Families of rows that turns and mirrors carry onto each other, the same ones carrying the whole set onto itself: the rest of each named row's family, in list order:
4 families of 8 rows:
J697: [2 14 18 -15 -6 30 34 -9 18 13 12 27 -10 -14 5 10 14 14 50 -12 -12]
J306: [6 14 -6 -5 -8 17 8 -15 32 4 3 26 -27 -39 -3 11 15 -4 42 -2 -11]
J715: [-8 6 29 -19 -11 1 17 -11 -5 6 -7 37 -6 2 2 -10 -1 10 69 -27 -6]
J468: [-2 11 38 -38 10 -12 5 5 -24 -7 -23 33 -13 6 -8 -12 5 12 58 -21 0]
J511: [10 13 4 -21 18 -2 -14 21 -23 -12 -9 29 -55 -14 -3 -9 12 -2 -4 8 21]
J161: [-6 6 35 -42 8 -1 5 9 -29 -5 -14 33 2 16 -5 -18 12 15 44 -17 -4]
J613: [-1 15 20 -9 -13 14 36 0 25 14 4 30 -10 -4 18 5 10 8 55 -9 -2]
J473: [1 8 -18 -7 -11 5 -10 -1 34 -5 -6 27 -14 -25 7 -6 24 -15 11 18 -2]
J453: [-4 10 36 -38 9 -16 9 19 -18 -7 -25 32 -3 17 5 -18 12 9 45 -8 8]
J346: [6 12 -4 -13 -7 25 10 -8 30 2 3 20 -9 -32 -6 9 27 2 32 6 -22]
J202: [6 20 26 -45 26 -15 3 31 -20 -13 -22 29 -31 7 2 -7 12 4 18 3 20]
J428: [-9 7 31 -26 -8 18 25 -6 -9 12 5 36 0 11 8 -10 4 16 52 -24 -5]
J705: [-4 11 -15 -26 5 20 -17 -1 -4 -7 10 40 -32 -13 6 -14 9 -10 -18 2 13]
J881: [-2 10 -17 -21 4 2 -29 -5 -3 -13 -3 40 -41 -20 -1 -15 4 -15 -4 1 14]
J824: [6 14 0 -5 -11 12 18 0 40 5 -1 21 -12 -26 9 10 24 -1 38 10 -9]
J672: [5 20 29 -45 27 -11 -2 15 -30 -12 -18 34 -40 0 -8 -6 2 7 31 -14 16]
J976: [-3 1 37 -23 5 -10 6 15 -38 -3 -16 33 -20 14 -1 -24 5 15 44 -15 9]
J479: [-2 4 -19 -15 -8 20 -16 -10 17 -6 4 29 -11 -26 -4 -10 24 -10 2 10 -10]
J507: [6 3 1 11 -21 14 9 -7 24 5 -3 20 -17 -30 -2 -2 22 3 45 6 -17]
J152: [2 1 -17 11 -18 14 -10 -8 18 0 3 28 -29 -29 2 -12 18 -8 13 11 -4]
J263: [-2 13 13 -5 -15 17 23 -18 19 13 6 34 -19 -17 5 5 3 6 61 -20 -8]
J347: [6 7 25 3 -12 13 29 -2 10 13 -1 22 -18 -15 2 3 14 15 64 -8 -11]
J834: [-1 5 38 -9 -8 5 27 5 -17 10 -4 30 -18 7 7 -10 3 19 64 -20 3]
J179: [-10 7 32 -20 -10 -1 26 5 0 8 -9 37 1 18 16 -13 5 9 56 -16 4]
J740: [5 22 7 -43 26 12 -5 15 -22 -9 1 34 -43 -5 0 -4 9 0 -9 0 20]
J200: [7 8 25 -30 17 -13 -11 24 -37 -14 -21 29 -36 1 -7 -19 10 7 20 0 14]
J280: [5 17 27 -53 28 -1 -1 22 -31 -13 -16 27 -22 3 -10 -8 16 10 20 -5 7]
J514: [-4 11 -17 -15 -2 4 -16 7 10 -7 -1 38 -30 -11 15 -16 10 -16 -12 13 19]
J953: [2 21 4 -33 19 -2 -5 22 -10 -9 -5 37 -46 -2 14 -8 5 -7 -8 7 30]
J891: [2 11 -19 -10 -5 9 -20 -13 21 -9 -5 30 -29 -37 -7 -3 16 -15 15 8 -6]
J817: [6 8 -14 -2 -1 11 -15 4 -1 -5 4 32 -51 -23 5 -11 11 -9 -7 10 16]
J751: [1 18 6 -35 21 -2 -15 8 -23 -12 -5 41 -52 -8 0 -11 -3 -5 2 -8 25]

The rest of the family of J514: J613, J473, J453, J202, J824, J179, J953
The rest of the family of J697: J161, J346, J428, J705, J479, J740, J280

Families of rows that turns and mirrors carry onto each other, the same ones carrying the whole set onto itself: the rest of each named row's family, in list order:
5 families of 3 rows:
J124: [10 9 34 -1 13 8 6 -1 8 -17 -12 -50 -9 18 -4]
J28: [39 -16 8 -50 11 4 -13 2 8 13 10 -16 1 -27 -18]
J430: [10 8 1 -7 7 3 -15 -36 -16 7 21 -55 15 -20 -16]
J947: [31 -18 35 -11 25 16 17 -15 19 -8 14 -34 9 7 -11]
J659: [21 1 8 -8 -7 -1 -7 -22 -3 32 16 -36 16 7 -37]
J787: [11 10 14 -10 50 2 -5 -22 5 -2 -16 -32 6 15 12]
J255: [2 25 5 -14 23 -8 -30 -29 -1 21 -17 -19 9 13 -14]
J454: [26 16 0 -30 42 0 -26 -1 2 5 -22 -7 -7 -10 -2]
J373: [2 17 3 -20 -13 -10 -23 -3 -13 19 -12 -50 -4 4 -20]
J604: [29 -9 14 0 21 -2 26 6 25 -6 3 -35 7 -5 8]
J367: [17 0 20 -49 9 0 -18 15 7 -13 -18 -28 -18 -17 0]
J756: [25 0 7 -31 -6 -13 -10 11 26 10 -5 -3 3 -28 -15]
J126: [-1 0 6 -8 -13 -20 1 -21 15 24 4 -40 24 3 -11]
J714: [32 10 23 5 27 22 2 -15 4 -23 15 -33 -3 -22 -14]
J441: [17 5 18 -38 7 8 -30 -23 6 -11 12 -16 1 -41 -19]

The rest of the family of J604: J756, J126
The rest of the family of J367: J124, J373
The rest of the family of J441: J430, J714
The rest of the family of J947: J28, J659

Families of rows that turns and mirrors carry onto each other, the same ones carrying the whole set onto itself: the rest of each named row's family, in list order:
9 families of 3 rows:
J88: [-24 -23 -33 -26 7 24 15 -15 16 -30 10 -13 15 12 -50 -10 -20 1 4 3 -2 -18 -33 -46 -8 4 3]
J858: [-28 5 -6 25 -8 9 -7 -39 9 27 2 -13 10 6 -28 2 -18 8 -22 -4 24 0 -11 -34 20 -14 -13]
J663: [-33 2 -17 22 12 17 -17 -26 -2 21 22 -15 -10 19 -29 2 1 2 -27 26 18 1 -35 -38 16 -23 9]
J408: [-36 -22 -21 13 5 17 -26 -49 5 -2 19 8 -22 36 -33 -10 6 13 -21 25 24 -20 -41 -4 -17 -18 -1]
J94: [-11 -8 -7 26 7 17 35 -30 31 -4 42 -10 12 -2 -40 -25 -17 -3 -6 -1 5 1 -10 -33 11 -6 3]
J438: [-16 -8 -6 12 11 -3 -17 -24 -6 -17 26 -2 15 49 -31 -19 -26 -3 -11 -28 41 24 -36 -20 8 -47 -5]
J919: [-19 -26 -2 -6 10 17 -22 -48 -3 -30 10 20 4 58 -39 -22 -27 4 -1 -7 19 12 -21 6 -19 -37 -9]
J36: [0 -31 -29 3 -23 2 9 -46 18 12 -5 8 -12 4 -32 -23 -32 -30 -23 1 1 -11 -21 -29 -16 -18 1]
J607: [4 -32 -37 14 23 21 19 -18 20 -15 5 8 24 23 -47 -33 -6 1 12 20 12 29 -11 -12 7 -15 1]
J234: [-6 -16 -14 1 27 25 22 -29 4 -9 42 -2 13 20 -45 -38 -22 -17 0 10 -10 19 -17 -33 13 -29 21]
J670: [-19 -42 -16 -12 29 30 12 -40 5 -7 20 12 -9 28 -48 -29 -11 9 10 26 -11 -8 -21 -12 -17 -24 19]
J518: [-16 -26 5 15 8 -6 19 -21 17 -4 17 2 19 23 -34 -5 -36 4 1 -39 31 11 -26 -27 20 -39 -3]
J802: [-19 -32 -3 25 -1 5 -9 -15 -12 -31 0 3 5 32 -15 15 -20 5 1 -14 28 8 -48 -28 5 -44 -8]
J330: [-13 -48 -18 -19 23 36 28 -30 10 -26 10 15 26 44 -46 -26 -20 9 -10 5 -3 0 -30 -14 1 -28 5]
J319: [-32 -8 -8 -6 26 -11 2 -42 19 11 12 18 -21 -10 -41 -17 4 -19 -23 18 5 -5 -19 -25 -3 -25 12]
J597: [-30 -9 -15 -21 -3 -17 5 -30 -2 -50 4 15 4 31 -29 2 -38 -11 0 -8 9 2 -18 -31 4 -16 -18]
J718: [-41 -14 -19 -21 -26 -13 -17 -38 14 -13 12 -15 -6 1 -33 -4 -5 -13 -14 4 16 -6 -45 -28 -8 -8 -10]
J805: [-22 -32 -45 16 -4 12 -10 -29 27 25 7 10 3 11 -38 -4 15 4 -27 22 13 20 -28 -16 7 -24 3]
J888: [-29 -24 -23 20 -13 23 -17 -47 -19 5 11 -2 0 -10 -22 0 -9 -14 -18 24 -1 3 -19 -37 4 -14 7]
J617: [-7 -13 -5 -19 30 26 -2 -23 30 -14 0 0 22 14 -60 -40 -14 -9 -5 -22 14 9 -26 -20 -22 -29 5]
J961: [9 -24 -21 16 -1 2 9 -11 15 -19 -4 -13 3 21 -38 -31 -34 -3 4 -9 28 -8 -20 -29 -41 -4 -6]
J274: [-24 8 -12 15 35 6 -15 -25 16 -30 -6 25 -2 37 -35 4 -18 -3 -27 -7 40 -13 -24 -23 3 -20 -13]
J836: [-19 -32 -19 23 8 -13 -17 -20 18 -21 14 23 13 35 -35 7 -16 1 -10 3 38 44 -15 -1 4 -28 -7]
J190: [-3 -29 -25 16 -1 23 20 -22 0 -37 40 -3 17 6 -35 -41 -9 -3 6 -12 -6 12 -24 -31 -19 -25 4]
J982: [-41 -33 -10 -2 3 14 -7 -35 15 3 31 -8 -4 9 -39 -12 13 14 -33 36 8 1 -33 -12 -23 -10 6]
J307: [-33 -21 -8 2 6 -14 -14 -48 -22 -25 0 16 10 45 -23 -15 -16 8 -17 10 40 9 -20 1 -1 -22 -22]
J233: [-10 -26 -6 22 -5 -4 -1 -14 21 -16 -2 12 -20 26 -27 25 -46 -8 -23 7 13 -6 -18 -33 -21 -18 -3]

The rest of the family of J858: J94, J518
The rest of the family of J330: J982, J307
The rest of the family of J718: J88, J597
The rest of the family of J274: J319, J617
The rest of the family of J663: J438, J234

Families of rows that turns and mirrors carry onto each other, the same ones carrying the whole set onto itself: the rest of each named row's family, in list order:
6 families of 6 rows:
J790: [1 2 15 -23 6 15 26 18 -27 27 2]
J600: [-9 -17 11 -22 12 -11 30 15 -22 12 -9]
J46: [7 10 -10 7 -16 -10 3 37 17 0 -29]
J566: [-3 1 19 -22 10 4 20 24 -28 28 5]
J434: [-1 -7 10 -15 8 16 11 33 -27 33 -8]
J341: [-20 16 -9 5 -25 4 5 3 23 -7 4]
J78: [-1 5 -21 13 -25 -9 3 32 10 -9 -17]
J17: [-28 -20 6 -17 12 -11 23 14 -16 4 3]
J269: [16 13 -22 10 -25 7 -10 25 6 10 -5]
J329: [-19 10 -1 -18 15 4 22 2 -28 23 13]
J937: [-1 6 15 -21 6 4 35 29 -23 26 -7]
J796: [13 10 -20 5 -26 0 -14 32 10 17 -7]
J750: [-19 16 -10 11 -27 0 -1 4 18 -5 -14]
J627: [-21 -11 12 -21 2 -14 31 2 -17 15 -8]
J30: [3 11 -18 -2 -29 -12 2 34 15 -7 -19]
J324: [-19 2 -22 3 -34 -1 -7 10 8 -4 -6]
J422: [-9 14 -22 13 -30 4 -6 7 10 -5 -3]
J81: [-18 6 4 -18 16 15 13 6 -20 17 22]
J636: [-27 14 2 -14 16 17 8 0 -22 15 8]
J96: [16 17 -18 -4 -29 5 -12 20 12 11 -5]
J761: [-20 9 7 -22 17 3 25 -4 -21 9 9]
J503: [4 -2 -10 2 -14 -15 11 37 24 -5 -16]
J743: [-4 -13 11 -18 7 11 22 36 -23 26 3]
J969: [-23 -13 1 -19 11 -13 30 12 -26 16 -3]
J323: [-5 -3 5 -21 8 6 28 26 -32 32 1]
J560: [-3 8 -23 2 -25 -3 2 46 6 -4 -15]
J62: [-20 8 14 -21 14 -1 17 -1 -23 16 13]
J780: [14 19 -11 5 -21 11 -15 14 14 19 -9]
J900: [-27 -16 4 -14 18 -13 18 18 -18 5 -15]
J338: [11 15 -28 -1 -19 6 -20 21 5 11 2]
J426: [-11 18 -17 -1 -35 -2 -4 8 15 -5 -7]
J910: [-10 10 -21 8 -22 -14 0 35 13 -6 -17]
J489: [-6 15 6 -22 17 1 19 -3 -18 23 9]
J315: [20 10 -8 1 -23 13 -5 21 18 22 1]
J10: [-14 19 -19 8 -33 5 -10 10 12 5 -1]
J816: [-18 -10 17 -20 9 -15 26 16 -23 13 -3]

The rest of the family of J743: J46, J17, J750, J81, J780
The rest of the family of J900: J434, J341, J636, J503, J315
The rest of the family of J323: J329, J30, J96, J969, J426
The rest of the family of J560: J937, J627, J324, J338, J489
The rest of the family of J761: J790, J600, J796, J910, J10

